Each path below is one point turned by a fixed rotation once a step. After each direction that follows a path, write how fast that rotation turns it, in degrees each step (0 if it stays still).
Each turn is a multiple of 5 degrees from 10 to 175, or 0.
Each row of a path follows its step; steps can be skipped.
Path 1:
step 3: [-21   5 -16  -6 -19  12  36 -35   0 -10 -12 -45 -42 -21  18 -11  10  -2
 -13  28  15  32 -20   3 -14   0 -12  12  -2 -23 -15  -5  18  14 -21   8
  20 -12  32   6   7   3 -14 -18 -14  21 -42  -4  -7  -8]
step 5: [  9 -21 -13   2 -18   7  -4   4 -17 -20  -3  17   5  37 -23  10  20 -22
 -19   8  12 -19  15  13  11   3   1   2  31   9  22 -34  10  15  26  20
 -10  24  -7 -26   9  -9  21  52  29 -24  26 -21  19  11]
step 9: [ 39  -8 -33 -15 -12 -14 -15 -27  -3  23  40  19   0 -16   1  26 -10  15
  15  -2   4  -1 -14   2   2  26   4 -15  28   6 -14   1 -41  -8 -24 -44
   9   2 -10  37   0  -5  21 -17  20 -13  23   6   1  12]
step 10: [-13   0   6  45 -34  23  22  -9  -5  20 -30  28  -2  15 -29 -25   5  27
  -4  11  -2 -39  25 -29 -29  13   5  -6   3  17 -22  -9   3 -17  21  12
 -18  22  -3   9   5  -2  17  25  -9  32   1  -1   6  22]
step 16: [ 15  17  42  25  34 -16 -10  35  13 -21   7  -6  39 -40 -16  -1  -8  -7
  -3 -18  28  17   6 -22  21  -3 -12  -8 -22  -5  16   4   5 -34 -13   4
 -17 -34 -19  24 -15   8 -18   3   3  -4   8  -2  22 -16]
step 25: [-24   6  -3  58   7  24  -3   7  -9 -23  13   6  14 -42   4  -3  28   6
 -24  -4  39 -45  27 -32   1  11 -11  14   1 -10  36 -15  -6 -27   9  -1
   8   6  -8  17  -5   4   0  10  18  -4   3  13 -22   4]
step 30: [  5 -14 -11  23 -27  27  21 -29 -17  26  17 -14  -6  35  16   9  22   2
   4  31  12  12   2 -11   5  20 -28  -4 -21   6  54 -23 -11 -20   7  -3
   6 -27   6  -8  14  12  16  12  17  21 -24  -2 -22 -23]
Directions:
[ -2 -10 -11   0  -8   5 -10   4  -4   6   4   1   7   5   1  10   8   5
   4   4   1   3  14  -4  -8  -3  -1   2  -1   0   1   5 -10  -8   7   6
   2   8  -2   9   1  -7   6   1   3   1  -3  -6  -5   6] => 90
[ -7   7   8  -3   5   0   3  -1  13  -3   6   0  -1   0   9   3 -13  -5
   0   3  -8  -3   1   9  -6  -6   2   1  -2  -3   4  12  -2  -5  -2   6
   5   7   3   0   1   5   5  -3  -1  -4  -4 -18   6   2] => 70
[ 12   4  -5   1   4  11  -5  -9   4   7  -3   7  -3   2  -2  -2  -6  -2
   0   8  -9   2   4  -4  -2   1   3 -10   7  -2   4   9   3   3  10  -3
  -4  -9  -2   4 -10   4  -1  -1  -3   5   5  -5  -9  -9] => 35
[  7 -10   6   3   7  -1  -6   4  -3  -7  -8  -5   6   8   2  -4  -6   4
  -5   4   2   2  -7   7   9   3   6 -10  -9  11   5  -2  -5  -3   7  -1
   6   1  -7  -1   4  -1   4  -8   6  -6  -8  -4  -9  -4] => 45
[ -1   4  -3  -8   9  -4  -8   8 -11   0  -4   8   0  -6   2   3  -7   3
   5   5   1   9   3  13  -5  -2  -2   0  -3   9  -9  -3  -8  -4 -10   0
   0  -4   3   7  -3   6  -9   4   3   5   6   0   2 -10] => 145
[-1  6  0  3 -3 -4 11 -2  2 -3  9  7  0  5 -3  5 -2 -7  1  6 15 -6  3  7
  3 10  8 -1  0 -1  1 -3 -1 -2  9 -6 -4  7  0  9 -4  2  2  3 14 14 -5  4
  2 -3] => 70
[ -8  -8  14  11   6   5  -2   3  -2   7  10  -2   1   2  -2   7   0  -5
   1   8   1  -1  -3  -8 -11  -5   3  -6  -5  10  -1   1   3  -2  -4  -2
  -8  -5  -4  -7   5   4  10  -1  -3   7   6   6   6  -5] => 125
Path 2:
step 1: [ 17 -16  19  20 -19 -21  -6  22  -2  12 -29 -31   9  12  -9 -13   6   5
 -10 -31   3  30  -4  38 -17   4  -3  11  10 -16  29 -14  -9  21 -22  27
 -24 -10 -20  33  -7 -34  -3 -41  14   4  18  -3   5 -13]
step 2: [  9  12  -4 -15  12 -23 -10  -2 -25  -7 -48   1  17  12   1   2  -3 -17
  -4   7  -6  52  -8  11  -8  10  22  13  12  -7   4   9  -6  10  16  -3
 -20  26 -43  12   6 -21 -15 -15 -34  34 -28  33   4 -10]
step 6: [  5 -23   5  -2  24 -20   0  -6 -26   1 -33  -5  52  11  14  28   7   5
  23  20  -8  36 -16  -7   5   3 -12 -19  -6   0   0   0 -13  -1   2 -11
  15   2 -25  40  12 -12  -8 -21  18  -6   0  34 -31 -32]
step 7: [-23  -8   0  -1 -16 -19  -7  -5 -16   5 -40 -31   1  -9   6  32   7 -12
  -9   1  21 -12   7   5 -23  10   4  16  -6 -28 -40 -26  10  34 -13   1
   9 -28 -25  49   6  -4  21 -26 -20   7  12  13 -20 -15]
step 11: [-35  12  -2  -2 -15 -15   1 -30 -25 -24  -7  -2  15   6  11   5  27 -27
 -15   0  22  19   9  -2 -29 -23 -14   0   6 -38  -9   2 -17  35 -22 -10
  -5   0 -25  10 -27 -33  33 -12  11  -1   0  22  28 -27]
step 13: [  7   5  -3   7  16 -11   8  -5 -11  -1 -70 -25  18  27  10  -8 -10  13
  -7 -10  -2   5   1  33 -11  34  20  -1  -1 -49 -22 -10  -7  18  19  13
 -30  26 -16   9  -8 -10 -16  -4 -16  10  -4  22  10  -3]
step 25: [-36  11  12  -3   1 -28  -9  -9 -29 -27 -25 -16  27   6  15  18  26  -7
 -22  -4   3  -5  27  25 -14  41  -6   1  10  -1 -44   4  16  17  33  -9
  15 -10   1  24   6  -2   3 -17 -26  26 -18  -3  12 -10]
Directions:
[ 3 -6 -1 -2  2  2  0 -8 -7  1 11 -2  8 -3  8 -6 -2  6  8 -4 -4  1  7 -4
  0 -9  0 -2  0  4  2 -8 -7  2 -9 -8  3  7 -5  3 -3  0 12  0 16 -5  4 -1
  9 -5] => 65
[  2  -7   3   7   7   1  -2  -6   7  13   6   2  -6  -2  -1  -8  -5  -3
  -2  -7   2  13   3   7  -6   2   6   8  -7   4   2   5  -4  -3   1   3
  -7   2   4 -10   9 -14  -2  -3   2  -4  -4   0  -3 -10] => 100
[  7   4  -3   9  -2   1   2   3  -2  -2  -7   9   2   8   6   5  -1  -1
  -3  -5   2   4 -12   2  -3   9   0 -10 -10   3  13  -7   0  -1  -7  -2
   0  -3  11  -1  -2   2  -8   5  16   3   5   5   1  -3] => 160
[  4   0  -1   4   0  10   8  -7   0  -6   3   2   2   4  -7  -7   6  -5
   5   4   1  -7   0   1  -3  -2   9  -6  -8 -12  -3   0  -7   6   6   7
  -4   8   7   1 -11  -9  -4   6  -5 -12   6  -2   5   6] => 20
[-15   3   5   6   1  -2  -6  -2  12   4  -4  -1   6  -3   5  -3   3   7
  -4  -4  -7  -9  -7  10  -1  -5   8   1   4   2  -6  -5   5  -6   6   1
   0   3  -1   1  -5   6 -11   3   7  -6  -3  -7   9  -6] => 85
Path 3:
step 7: [-24   0  -8 -18  28   9 -13 -43  23  -4 -15 -21 -40 -37 -21  37  -7  -4
 -35 -14   8 -13 -21  25  -7 -29 -16  -6 -14 -21   0  30 -42  10  -1  14
 -21  -9 -25  11  -8 -13   9  19  12  19   5  42   6   1]
step 9: [-36 -38   6 -29  28  20 -14  48 -10 -10   6  20   7   9  37  38 -13 -22
  16  16  12 -23  10  30  -6 -20   9 -13  15 -22 -44  22  -7   2   5  -3
   4 -15 -18  -4  -6  23 -23  -5  13  17  38 -12  -4 -22]
step 11: [-20  35   0 -11  24   2   5 -37   0 -11 -18   7 -10 -18  -9   7 -10 -14
  23  -5   4   5 -41  31  14 -53 -16  10 -40  13 -13   9  -4  25  10  -9
  23  -3 -29  20   3  29 -32  22 -21   9  21  44  -2  22]
step 16: [ 24 -13   1  -8  22  29  -9  -2   9   6  -8 -54  -2  22  12  35 -43 -22
  30  -2 -22   4  26  13 -16 -17   7  -7  19  -5  13  26   7  16  25  -3
  13 -22 -37 -27  38  24  -4   9  31  21  -6   6 -20 -22]
step 26: [-27  11 -21  -9  38  24  10 -32  29 -17  12  10  -5 -20  37  20   3   2
 -13 -12  15  -3   7 -16 -40   1 -18  -7  -8  34  50  -7 -12  14 -25  21
  14   9  23  36  -7 -22  -4  38   9  25   4  10 -23  20]
step 28: [-14  -3  -5 -22 -29  46 -17   3  14 -14  31  -7  11  28  16   3   7 -53
  20  36  23   6  22  27 -25  16  19   4  14  18  -4  24 -21 -35   0  20
 -11  13 -12  35  39   7  -6  11  -8   9  13 -14  21 -13]
step 29: [-16 -14 -24 -45  27   8 -23 -17  -9 -11   3  24  12  16  25 -10 -23 -19
  13   5  20 -29 -38   1 -35 -21 -19  -4  36  23   8  -9 -34   2  -9  35
   3   3 -34  22  -7  38  10  14  -4  24 -22   5 -11  -6]
Directions:
[  5  -4   4   0   9  -4   8   4  -3   1   0   0  -9  -7  -7  17   1  -5
  -6  -1  -8  -2  -5   3   6 -10   4  -1  -7  -1 -12   4  10   2  13  -7
  -3  -4  -3   4  -2   1  -6  -5   5  -1   3   0  -1  -2] => 10
[  6   4 -10  -4  -3   9   6   7  -3  -1   5   8  -2   9   2   0 -10   2
  -3  -1   0 -11  -3   7   9  -9  -2   0  -5   3  -3   0  -4   5  -4  11
 -13   7   4   3  -3  -4   9  -5   2  -3  -6  -5   0   6] => 95
[  0  -7  -2  -4   3  -2  -1   2  -2  -6   1   1   8   6  13   6  -7   2
 -10   2 -10  -2   1  -7 -14   9   9  -1   3  -4  -2   2   1  11   4  -3
  -8   4   2  -2  -3  12  -3  11   0   1  -7  -5  -6   3] => 110
[ -5   4   1   9  -2   2   0   5  -3   6   6   6 -10  -9   4 -12  -6  -8
   0   1 -12   2   0  10  -3   4  -6   1  -2  -5  -5   3  10  -2  -8   2
   5  10   5  -5  -6  10  -8   2  -4  -7   4   0   4   1] => 115
[ -4 -10 -10 -13  -4   8   2   5   9   8  -6   6  -2  -2 -12   4   4  -6
   8   0   3  -4  -7  -3  -9   0   5  -1   4  -2  -2  -2   2  -3  -8  -4
  -6  -2  -5  -3  -5   8   5   5  -1  -3   6   0  11   3] => 35
[  5   0  -2  -4 -12  -3 -11  -1   5  -2  -9  -6   5  -7  -2   6 -11  -1
  -2   8  -3  -7   0   1   7   1   2  -1   4 -10  -6  -2   3   8  -4   7
   8  10  -5  -5  -3  -9  -1   0   8   8   3   7   2  -9] => 160
